[[115 126 135 131 121 133 128]
 [136 127 132 152 122 126 138]
 [142 134 140 126 143 126 120]
 [128 147 134 125 120 111 137]
 [119 125 132 153 129 127 128]
 [127 147 157 117 101 125 108]
 [139 132 138 154 109 130 130]] gives 115

[[123 130 127 132 120 134 122 140 121 112]
 [124 125 123 118 118 126 123 121 134 127]
 [123 125 124 125 128 126 121 134 130 126]
 [112 135 122 117 114 145 111 116 115 133]
 [122 130 123 124 112 140 121 142 113 102]
 [125 116 114 116 124 121 126 118 133 144]
 [130 123 119 114 122 119 127 111 118 149]] gives 123

[[125 123 140 126 124 124 124 120 131 120 119 124 137 124 125]
 [125 138 128 125 119 136 125 119 124 118 114 121 126 128 123]
 [140 126 124 122 138 134 124 131 122 127 130 123 122 119 122]
 [127 119 131 136 126 124 128 118 122 118 121 135 128 134 135]
 [150 130 117 123 152 121 140 130 114 125 128 126 112 117 124]
 [124 121 142 130 123 127 118 118 129 118 119 128 137 126 128]
 [133 125 130 122 128 130 127 120 122 120 120 122 126 120 122]
 [119 133 139 126 123 124 113 130 135 126 126 123 138 130 123]
 [132 138 124 112 128 131 127 123 118 121 119 112 119 114 112]
 [128 129 115 122 127 121 146 121 114 126 126 126 113 123 125]] gives 125

[[123 133 142 129 120 144 127 126 123 123 125 124 130]
 [107 128 139 150 122 104 135 119 130 120 120 138 141]
 [126 131 141 144 110 105 126 131 126 118 130 133 117]
 [102 129 142 109 108 142 134 123 143 118 125 148 134]
 [142 124 120 123 108 122 127 144 139 134 147 122 130]
 [141 124 123 137 116 134 130 118 141 131 125 132 127]
 [124 121 131 133 120 121 132 128 142 137 126 137 130]] gives 123

[[125 111 138 109 136 138 127 144 123 135 122 133 126]
 [122 122 125 127 112 129 134 125 109 134 152 124 153]
 [117 124 146 142 127 130 125 123 120 136 134 121 128]
 [135 121 154 136 138 137 132 137 140 122 135 140 147]
 [128 127 131 134 119 132 127 154 133 132 150 137 143]
 [143 109 120 135 129 126 124 127 139 130 115 121 136]
 [136 138 138 132 137 131 141 133 149 132 141 134 126]
 [125 121 124 128 131 123 123 136 122 143 125 123 135]
 [120 114 146 122 111 136 130 122 121 125 119 130 140]
 [145 143 142 139 124 134 126 125 115 142 136 128 128]] gives 125
---
[131 123 119 122 150] result: 131
[111 144 157 119] result: 111
[157 125 146 105 116 130 135] result: 157
[122 156 119 155 123] result: 122
[142 157 109 106 147 140 116] result: 142
[145 146 100 138 145] result: 145
---
[152 106 139 126 138 136] result: 136
[135 107 139 122 137 126 105] result: 105
[104 119 113 113] result: 113
[ 99  99 109 111 119] result: 119
[125 140 127 129 125 105] result: 105
[150 144 126 114] result: 114
[142 140 148 102] result: 102
---
array([[144, 133, 130, 121, 150, 127],
       [132, 121, 111, 119, 133, 133],
       [123, 117, 149, 125, 130, 112]])	149

array([[117, 101, 151, 113, 150, 115, 150],
       [136, 110, 128, 144, 117, 132, 117],
       [133, 116, 138, 141, 115, 133, 115]])	138

array([[122, 145, 132, 129],
       [124, 123, 151, 116],
       [116, 135, 147, 140]])	147

array([[120, 100, 142, 128, 132, 118, 125],
       [120, 132, 130, 126, 141, 127, 132],
       [126, 139, 117, 124, 123, 125, 125]])	117

array([[112, 111, 114, 114, 115, 154],
       [122, 109, 142, 142, 119, 149],
       [130, 115, 130, 130, 112, 145]])	130

array([[127, 108, 145, 124],
       [104, 115, 116, 132],
       [124, 125, 137, 115]])	137

array([[120, 102, 151, 122],
       [108,  99, 157, 139],
       [108,  99, 157, 138]])	157

array([[147, 144, 140, 136, 132],
       [126, 109, 124, 119, 126],
       [129, 153, 133, 139, 130]])	133

array([[113, 123, 123, 136],
       [114, 132, 149, 136],
       [126, 126, 118, 115]])	118

array([[130, 136, 140, 133, 125, 122],
       [130, 137, 140, 133, 125, 122],
       [130, 136, 155, 133, 118, 128]])	155
---
[[126 131 147 130]
 [126 132 150 130]
 [126 131 149 129]] result: 126

[[153 115 131 127 121]
 [143 110 130 121 140]
 [120 152 120 149 125]] result: 120

[[123 136 129 138 122 120]
 [155 137 101 130 146 133]
 [128 133 138 113 142 121]] result: 128

[[125 122 104 118]
 [153 129 116 130]
 [152 129 123 129]] result: 152

[[131 148 151 124 156 109 138]
 [108 126 129 138 141 150 105]
 [125 108 109 122 100 125 122]] result: 125

[[126 128 122 126 132 137 127]
 [150 139 124 124 137 126 129]
 [148 125 117 128 122 140 139]] result: 148

[[130 137 129 146]
 [125 136 128 103]
 [129 124 129 138]] result: 129

[[129 152 106 119]
 [130 149 105 129]
 [123 104 111 131]] result: 123
---
[[129 150 127 143 142]
 [132 139 113 141 140]] value 150, 113

[131 131 157 154 125 111 139] value 157, 111

[154 153 156 110] value 156, 110

[126 118 153 142] value 153, 118

[[113 138 123 118 110 109]
 [109 129 137 148 153 106]
 [109 136 129 127 126 107]] value 153, 106

[131 120 117 149  99] value 149, 99

[[151 148 128 132 117 128 128]
 [139 137 128 131 123 129 128]] value 151, 117

[122 150 119 101 118 107] value 150, 101
---
118  131  150  122  134  125  141 Out: 118
156  141  145  109  107  131 Out: 156
105  143  100  158  156 Out: 105
152  114  113  148   99  155 Out: 152
125  146   99  154  141  120 Out: 125
125  105  126  112  134  148 Out: 125
140  151   98  140  132 Out: 140
---
[[147 141 117 134 108 122 128]
 [150 143 117 132 107 119 128]
 [146 142 119 134 107 121 121]]
117

[[140 143 126 141 114 123]
 [124 127 138 124 123 139]
 [151 125 123 139 122 115]]
126

[[129 131 125 127 138 123 131]
 [131 132 118 112 128 112 116]
 [144 126 106 118 123 102 101]]
125

[[153 130 126 127 135]
 [145 129 117 130 144]
 [112 128 123 129 130]]
126

[[117 116 150 128 152 122]
 [114 112 125 128 125 144]
 [109 106 145 128 145 129]]
150

[[112 141 147 141 145]
 [130 132 126 115 129]
 [124 118 130 149 110]]
147

[[139 139 102 118]
 [135 139 103 113]
 [143 123 127 145]]
102

[[135 131 131 135 129 126 150]
 [129 123 129 131 116 129 113]
 [146 125 142 117 129 144 121]]
131

[[134 141 135 131]
 [119 107 117 122]
 [127 126 127 127]]
135
---
[118 139 100 101]: 139, 100

[146 151 140  98 131 144]: 151, 98

[110  99 114 116 155 121]: 155, 99

[[154 134 147 130]
 [128 150 138 112]
 [152 146 151 121]]: 154, 112

[130 124 120 152 125 157]: 157, 120

[[121 115 129 101]
 [107 104 151 148]
 [133 139 118 112]]: 151, 101

[130 128 149 132 117 100]: 149, 100

[[139 117 132 115 141 118 138]
 [137 127 117 123 143 110 121]
 [114 148 122 130 129 106 118]]: 148, 106

[111 114 153 126 124 139]: 153, 111
---
[[130 143 102 111]
 [122 156 114 156]
 [106 115 113 114]] result: 102

[[130 111 119 121 122 137]
 [130 105 132 132 129 123]
 [ 99 131 130 129 123 137]] result: 122

[[142 134 114 123 122]
 [107 113 126 133 110]
 [114 127 128 157 114]] result: 123

[[110 115 135 138 152]
 [124 108 131 128 103]
 [123 106 131 129 103]] result: 138

[[130 126 132 114 122 137 132]
 [131 122 132 111 127 133 121]
 [123 121 124 138 127 102 121]] result: 137

[[116 104 115 129 122 119 114]
 [107 112 124 113 140 117 123]
 [138 152 142 123 137 136 143]] result: 119
---
Input:
137  121  140  134
136  132  151  152
134  110  142  157
Output: 142

Input: 124  141  113  125  120  109  149
Output: 113

Input: 114  134  153  124  122
Output: 153

Input: 135  135  156  148  139  152  154
Output: 156

Input:
127  130  116  126  119  110
128  128  115  118  127  107
110  129  132  150  117  138
Output: 132

Input: 106  117  110  118
Output: 110

Input: 124  122  107  122  155
Output: 107

Input:
109  123  133  135
128  108  126  156
Output: 126

Input:
133  121  142  115
142  148  134  103
124  115  142  114
Output: 142

Input:
114  119  147  147  139  119  119
110  111  150  153  143  111  110
Output: 150
---
[[119 119 115 117 132 128]
 [128 128 128 128 128 128]
 [111 108 104 110 138 129]] → 128

[[132 138 130 136 125 127]
 [145 157 128 152 125 119]] → 157

[[108 119 150 130 144]
 [153 140 100 143 152]] → 140

[[134 127 143 125]
 [ 99 108  99 135]] → 108

[[133 117 104 130 147]
 [124 130 132 127 101]] → 130

[[120 131 129 126 126]
 [131 151 130 125 131]] → 151

[[119 122 130 111 133 143 147]
 [131 132 146 104 135 126 135]
 [119 123 130 109 131 141 147]] → 132

[[133 118 124 134]
 [125 151 124 123]] → 151
---
Q:
[[121 125 139 123]
 [133 152 116 126]]
A: 116

Q:
[[136 146 132 146 156 118 126]
 [109 126 129 117 130 138 117]]
A: 138

Q:
[[118 139 124 125 134 136 131]
 [144 129 130 144 150 131 129]]
A: 131

Q:
[[135 128 128 128 136 128 128]
 [120 128 127 127 154 127 129]]
A: 127

Q:
[[133 138 138 142 129]
 [127 107 115 152 121]]
A: 152

Q:
[[115 121 151 124 125 120 105]
 [108 115 142 134 148 114 112]]
A: 114
---
143,120,135,122,142,107 yields 135
107,102,138,153,121,115 yields 138
104,109,145,147,116,120 yields 145
134,134,120,155,142,121 yields 120
111,125,121,103,123,133 yields 121
130,137,122,134,149,143 yields 122
127,136,111,145,151,134 yields 111
136,117,109,156,132,126 yields 109
151,127,147,148,133,134 yields 147
---
[[131 129 130 128 122 129 121]
 [125 129 134 120 103 133 130]
 [130 129 133 121 109 130 127]] Out: 130

[125 136 134 125 103 131] Out: 103

[[136 121 129 149 126]
 [127 130 128 127 129]] Out: 127

[135 151 133 125 154] Out: 125

[148 104 146 125 116 150] Out: 116

[136 112 101 135] Out: 101

[[145 138 139 146 119 138 116]
 [155 140 146 154 110 144 107]] Out: 144
